One turn moves every row onto another: examples first, then more rows asked
J_662: [ -9  -9  28 -18 -16   4  16   9   6   1 -23 -11]
J_585: [-14   4  30  -2 -13   3 -18 -10 -21  18  -3  -4]
J_563: [  8  -7 -12  -9   8 -11   1   9 -11 -28   9 -19]
J_871: [-22  -8  16   3  -8   7   3 -25  18   5  30 -19]
J_721: [-13  13   7 -17 -15 -19   5 -25  20   8  33   5]
J_259: [-19 -11  14 -11 -24   2  10 -25  19 -30  15  -8]
J_713: [-31  12  13  10 -22 -12   8 -13  33  12  -7   9]
J_112: [-20   2  25   4 -18  20   2 -21  28  -5  -2 -11]
J_669: [ -9  27  -6   2   5   5  26  -6 -10  20 -10  13]
J_877: [-22 -15   7 -14 -19   1  19  15  -2   2  -1 -31]
J_552: [ 10   9  -1 -18 -16 -23  22 -11   3  15  33   6]
J_526: [-20  14   2   7   2 -17  20 -11  32 -12  25  -6]
J_838: [ -7 -24 -30 -15   1  -1   9  -3  -5   9  10 -16]
J_974: [ -6   7 -37  -5  -9  -3   8  -1  -6  20  16  12]
J_820: [  3 -20 -28 -27  -5   4   6  -4  -1   2   5 -13]
J_883: [  4 -29   3   2 -19 -18  20  -2  -5 -29  -7  -8]
J_848: [ 18 -12  -5   0 -13  -1 -16 -16 -16 -12  27 -17]
J_43: [ -5  13   7  17 -28 -11  10  -5  13  23 -17  19]
J_818: [-26 -11  15  17 -21  -3  -6 -35   9 -15  12   3]
J_837: [  9   7  -2 -12 -16 -20  42  -5  14   4  20  -5]
J_798: [ 22   1 -11 -15  10  -5  25  -9 -21 -14   8  -6]
J_688: [ -8   1   0 -25  12  -4  21   4 -24  16   9  -7]
J_210: [ 15 -17  11  24  -1 -13  -6 -23 -15  -1  13  -1]
J_851: [-37  15   9  10 -15 -17   0  -7  29  -3   4  13]
J_812: [  2  -5  12  22 -10  -1  16  -9  -9 -29 -20 -13]
J_538: [-10   0   7   5   6   0   5 -21 -22   1 -31  14]
J_57: [ -3  -5 -18  16 -12   6  11  15  -2   2 -34  -1]
J_916: [-14  -2   0 -18   9  -6  -6  18 -13   6  14 -24]
J_404: [  6  -2 -17  10 -12   1 -20   0 -16  12 -15  16]
J_411: [ 12  14  -1  25 -30 -14   7 -16  13   3 -15  23]
J_630: [-11   5   8  11   4   2   1  17  -5 -14 -31 -10]
J_813: [  1   9 -39  -8 -15   6  24   6   8   2  -2   3]
J_929: [ -4  23   4  17  -8  -4  -8 -16  38 -12   9   7]
J_430: [  1  25 -15   1  -1  -4  21 -19 -18  -5  -7  26]
J_396: [-16  22   6 -19  -9 -15  -1 -15  27  -8  27   8]
J_866: [  1  15   4  19 -19 -10  -3 -31  28 -10   1  14]
J_564: [-12   8   0  -3 -10 -18  34 -18  33 -12  20 -10]
J_997: [  7  -8  18  -8  -6   5 -13  -2  -1  33  11 -14]
J_17: [ -3   5   6   9  14   9   8 -21 -13   7 -32   5]
J_649: [ -2   6   7  13   4  -5 -28   0 -22  -3 -12   3]

J_396 moves to J_929
J_713 moves to J_721
J_997 moves to J_210
Where do these go?
J_649 moves to J_563
J_669 moves to J_974
J_552 moves to J_411
J_871 moves to J_818
J_820 moves to J_17
J_812 moves to J_877
J_404 moves to J_798

